128 stands for zero in the data rows.
Some points:
124,152,127,106,149,135,163,121,148,157,140,130,146,136,125,115,102,124,130,114,123,103,136,87,142,141,121,219,75,101,104,115,184,131,119,119,126,110,127,130,87,159,68,131,59,127,156,96
177,114,75,122,49,98,138,103,161,71,102,180,95,140,157,114,107,149,125,100,109,124,128,220,146,142,192,124,33,169,128,150,174,132,134,119,135,205,148,187,80,163,96,116,131,127,166,116
146,146,144,112,139,130,167,112,161,141,135,137,200,126,147,119,101,127,125,190,115,0,129,94,150,72,111,108,83,107,104,44,71,126,121,117,129,123,129,101,174,242,90,145,182,126,162,93
132,143,132,102,144,149,163,117,94,113,118,136,129,133,131,115,107,115,124,114,114,167,127,119,120,135,128,63,127,144,116,143,178,130,126,117,131,71,122,118,85,111,127,119,124,136,106,95
95,149,134,135,141,121,113,128,239,116,158,112,103,130,133,117,255,120,128,164,123,152,126,131,154,102,141,102,195,105,121,107,111,129,154,114,127,135,133,114,117,99,208,255,166,125,237,148
130,141,135,94,132,148,163,124,154,134,148,128,150,130,135,109,116,125,139,104,131,101,127,92,142,97,120,148,92,120,106,120,55,130,129,121,130,122,128,108,163,139,68,106,110,123,158,94
59,9,160,121,231,99,107,112,116,255,168,93,62,134,15,113,89,127,131,116,114,66,128,189,156,154,116,130,54,101,124,62,135,130,130,116,135,164,194,70,113,97,211,111,159,128,121,146
129,141,132,116,140,143,126,114,162,133,137,111,131,113,134,114,100,127,129,119,118,224,130,106,133,119,132,68,95,124,117,156,184,123,123,119,130,105,119,131,85,111,126,108,122,137,145,137
135,127,146,104,152,125,92,110,100,123,116,114,118,131,134,115,186,123,129,112,113,129,116,103,126,134,131,215,164,104,120,163,162,127,130,114,134,108,117,127,140,111,125,118,64,132,112,166
119,128,124,98,145,120,119,124,186,94,128,174,91,112,163,113,191,123,142,98,130,84,129,187,128,86,161,121,176,115,124,145,171,123,127,112,128,64,117,118,146,151,93,103,153,133,176,125
100,126,143,255,131,138,171,224,166,141,116,131,156,129,137,255,117,129,106,113,186,94,127,92,120,141,117,163,111,112,223,106,62,127,124,255,114,136,115,115,161,171,77,110,115,132,166,83
164,83,70,122,139,129,154,117,206,106,85,178,90,131,134,113,183,139,131,212,115,115,131,122,105,155,158,216,61,255,117,174,175,127,129,118,133,115,138,205,144,114,125,100,99,128,209,111
128,147,136,109,148,126,78,120,130,117,128,120,113,124,140,114,112,128,132,129,117,157,120,119,134,137,132,60,122,124,101,152,56,129,141,124,132,61,118,114,157,115,142,105,117,128,131,186
122,130,134,135,49,126,100,126,84,115,125,87,107,109,141,106,182,105,140,113,122,144,131,158,129,226,135,232,130,111,113,149,153,124,125,109,134,209,124,109,153,115,105,119,15,130,85,164
130,126,133,123,129,127,157,127,116,137,126,114,122,109,126,122,108,100,139,111,119,183,128,131,135,120,126,89,74,115,100,126,182,124,130,111,132,66,118,129,87,137,204,131,187,123,119,110
133,138,153,157,129,124,97,128,102,116,124,126,126,120,140,98,112,129,137,119,119,100,128,102,136,47,125,80,146,122,146,142,55,126,127,93,134,100,129,132,157,94,80,118,145,132,102,165
255,0,0,113,144,97,136,119,186,102,0,208,101,127,164,118,109,201,134,154,121,134,126,148,70,135,168,135,87,255,118,19,73,128,125,119,133,195,173,245,154,105,122,127,122,126,185,116
211,126,132,255,136,152,163,255,88,97,70,132,115,127,137,254,83,134,43,118,255,139,130,121,222,120,119,146,166,141,255,154,132,130,128,236,41,116,124,114,118,89,144,124,78,129,84,98
118,143,157,115,41,88,92,129,192,115,169,158,97,135,163,119,89,121,135,115,127,93,125,200,181,208,112,182,255,97,107,143,173,128,122,118,129,185,144,129,87,166,61,116,128,126,194,163
159,123,192,108,148,102,205,118,163,115,100,125,222,129,134,115,255,130,128,255,124,155,131,110,105,136,81,129,171,79,122,63,108,129,155,119,130,194,123,119,127,175,72,143,93,127,163,54
123,148,130,112,133,151,158,121,129,135,139,122,134,142,128,123,105,121,126,119,116,212,121,110,137,125,130,74,92,126,106,144,183,133,129,108,130,102,117,135,90,85,144,109,94,119,114,103
89,152,157,107,155,109,66,114,172,97,149,122,134,130,142,117,105,86,122,102,119,148,129,112,142,129,115,146,211,104,117,1,59,127,121,125,126,212,109,129,163,77,171,97,173,131,174,197
121,132,122,108,147,98,130,118,15,216,134,158,166,124,122,116,196,127,144,118,116,231,130,103,157,144,127,126,63,114,102,150,154,126,123,121,131,119,130,121,141,115,100,124,125,129,6,142
98,128,132,255,134,126,89,255,67,134,162,132,114,134,145,252,86,110,77,135,255,121,129,113,73,97,140,123,110,124,255,143,130,132,129,234,75,108,136,134,106,122,103,127,144,125,71,169
125,144,121,116,177,152,173,113,77,100,119,191,110,143,159,118,73,115,139,110,111,100,131,126,107,113,111,66,194,137,104,165,126,133,134,116,136,167,103,127,121,91,115,131,122,130,82,88
128,137,147,116,54,178,59,123,84,127,127,145,127,113,129,115,109,126,135,123,121,51,131,59,146,153,119,124,93,130,113,58,179,124,132,121,129,244,129,125,88,220,75,130,129,126,81,190
127,127,142,109,119,155,73,113,131,116,117,145,137,141,148,115,110,118,132,121,112,96,135,87,126,95,119,164,159,110,109,160,51,135,132,118,134,81,126,133,155,107,211,104,141,125,121,196
122,140,124,135,121,162,149,99,97,109,130,147,118,122,146,101,109,119,126,114,103,117,124,115,125,45,108,94,126,159,133,151,176,124,125,116,140,84,113,126,83,106,145,117,103,131,102,99
124,137,142,101,135,153,137,111,174,129,144,124,126,127,129,114,99,113,137,99,122,219,125,110,133,139,118,102,92,138,138,165,62,128,120,119,134,95,125,153,179,159,144,235,123,134,170,135
135,126,127,226,131,121,111,146,87,110,178,122,114,123,133,255,191,112,108,123,133,108,130,149,110,89,137,112,139,124,203,147,165,126,125,255,129,83,160,127,139,76,140,116,127,126,87,146
175,182,4,113,45,105,123,124,124,255,93,19,93,134,0,117,119,103,127,121,125,89,128,255,118,100,171,81,84,86,120,123,65,129,129,118,128,177,85,163,154,195,72,113,164,128,121,135
121,113,139,95,10,115,113,119,100,112,119,85,107,138,142,119,184,110,127,118,121,111,128,145,133,99,135,59,102,125,107,170,162,130,123,119,127,176,117,102,149,90,136,132,152,129,107,140
129,131,143,114,118,130,122,111,114,115,126,124,102,127,132,113,107,124,137,117,112,195,127,121,124,135,134,158,135,118,111,141,45,126,129,119,134,83,120,101,156,116,108,120,65,123,104,140
138,255,152,115,55,104,168,119,96,121,185,98,95,127,126,116,168,255,130,106,122,52,129,165,33,187,146,184,121,106,120,75,154,128,124,116,130,167,99,113,141,99,213,192,222,132,91,89
130,135,133,112,150,131,83,117,143,107,119,143,110,133,144,116,189,129,135,112,123,199,126,110,120,78,108,74,216,119,122,173,165,130,119,118,131,139,122,116,146,136,151,94,147,128,145,167
28,140,138,116,133,102,202,119,86,91,219,111,94,129,148,109,101,114,141,166,121,161,126,126,181,117,140,136,255,115,125,52,171,129,130,114,136,156,150,148,105,148,210,101,178,129,86,47
145,123,154,172,131,117,96,121,107,134,112,122,143,148,130,89,185,120,98,103,118,130,129,103,126,128,122,127,150,98,155,117,172,132,128,97,130,73,121,122,146,112,55,115,172,121,109,159
136,138,133,106,137,160,164,116,110,115,120,113,136,130,139,115,105,114,137,101,113,124,127,108,124,97,120,175,118,144,106,152,181,128,141,117,133,107,130,111,83,103,94,123,117,129,108,91
127,136,144,118,147,110,115,113,154,105,129,139,97,122,151,120,56,134,132,128,112,218,134,144,118,82,147,101,223,111,111,165,130,126,126,115,133,158,121,111,119,124,135,116,81,124,158,150
133,123,146,110,175,115,174,112,93,98,127,118,101,124,143,111,121,117,127,96,115,76,130,123,125,124,145,81,170,114,109,178,44,128,119,112,130,134,124,121,156,124,131,115,130,126,82,75
150,155,132,119,61,152,52,121,127,110,134,168,241,133,141,116,108,128,138,104,123,75,125,43,130,227,96,229,87,127,132,49,172,129,129,111,132,225,114,114,90,255,125,115,40,130,125,206
128,145,130,111,161,146,103,122,143,118,124,95,133,135,141,112,101,117,149,117,122,158,134,131,141,152,127,97,97,139,108,152,188,128,123,129,135,64,110,142,85,123,154,159,125,126,140,154
130,113,81,120,140,164,170,108,182,86,113,142,84,123,135,116,107,114,132,211,110,48,124,120,119,180,146,237,58,246,120,132,61,128,122,111,133,106,117,159,151,87,67,112,170,131,176,100
121,137,134,109,135,145,152,110,98,122,129,121,119,129,139,113,124,118,130,109,117,150,130,124,137,143,130,66,107,130,116,153,48,125,127,112,129,46,128,137,160,129,160,102,143,123,114,118
0,0,93,113,206,100,94,122,124,126,176,56,255,126,0,116,86,220,133,115,124,106,127,240,36,133,47,109,73,99,116,169,134,128,127,116,128,112,234,76,116,119,143,122,136,130,124,167
125,145,119,121,134,139,46,126,116,148,143,135,178,117,129,112,103,116,130,165,122,214,128,117,142,168,121,148,68,125,108,167,56,125,125,114,130,100,122,129,165,95,152,160,127,129,133,80
127,127,155,118,157,100,189,112,111,133,112,124,133,117,132,110,94,96,142,169,113,44,125,100,121,127,132,94,158,87,125,131,187,124,124,118,136,114,113,124,93,120,218,154,198,127,108,68
There is one direction along which these points spread out most. Take the direction at right angles to it along which they spread out most. Go by this last direction. Where along it does each point below lie, from 0 to 99? The average is 50, and the first point in the table lies past the average. One standard deviation of the points above along it is 16.
121,132,122,108,147,98,130,118,15,216,134,158,166,124,122,116,196,127,144,118,116,231,130,103,157,144,127,126,63,114,102,150,154,126,123,121,131,119,130,121,141,115,100,124,125,129,6,142 34
119,128,124,98,145,120,119,124,186,94,128,174,91,112,163,113,191,123,142,98,130,84,129,187,128,86,161,121,176,115,124,145,171,123,127,112,128,64,117,118,146,151,93,103,153,133,176,125 49
164,83,70,122,139,129,154,117,206,106,85,178,90,131,134,113,183,139,131,212,115,115,131,122,105,155,158,216,61,255,117,174,175,127,129,118,133,115,138,205,144,114,125,100,99,128,209,111 82
177,114,75,122,49,98,138,103,161,71,102,180,95,140,157,114,107,149,125,100,109,124,128,220,146,142,192,124,33,169,128,150,174,132,134,119,135,205,148,187,80,163,96,116,131,127,166,116 75
135,126,127,226,131,121,111,146,87,110,178,122,114,123,133,255,191,112,108,123,133,108,130,149,110,89,137,112,139,124,203,147,165,126,125,255,129,83,160,127,139,76,140,116,127,126,87,146 49
123,148,130,112,133,151,158,121,129,135,139,122,134,142,128,123,105,121,126,119,116,212,121,110,137,125,130,74,92,126,106,144,183,133,129,108,130,102,117,135,90,85,144,109,94,119,114,103 36
128,145,130,111,161,146,103,122,143,118,124,95,133,135,141,112,101,117,149,117,122,158,134,131,141,152,127,97,97,139,108,152,188,128,123,129,135,64,110,142,85,123,154,159,125,126,140,154 39
127,127,142,109,119,155,73,113,131,116,117,145,137,141,148,115,110,118,132,121,112,96,135,87,126,95,119,164,159,110,109,160,51,135,132,118,134,81,126,133,155,107,211,104,141,125,121,196 42
130,135,133,112,150,131,83,117,143,107,119,143,110,133,144,116,189,129,135,112,123,199,126,110,120,78,108,74,216,119,122,173,165,130,119,118,131,139,122,116,146,136,151,94,147,128,145,167 34
127,136,144,118,147,110,115,113,154,105,129,139,97,122,151,120,56,134,132,128,112,218,134,144,118,82,147,101,223,111,111,165,130,126,126,115,133,158,121,111,119,124,135,116,81,124,158,150 38
122,130,134,135,49,126,100,126,84,115,125,87,107,109,141,106,182,105,140,113,122,144,131,158,129,226,135,232,130,111,113,149,153,124,125,109,134,209,124,109,153,115,105,119,15,130,85,164 61
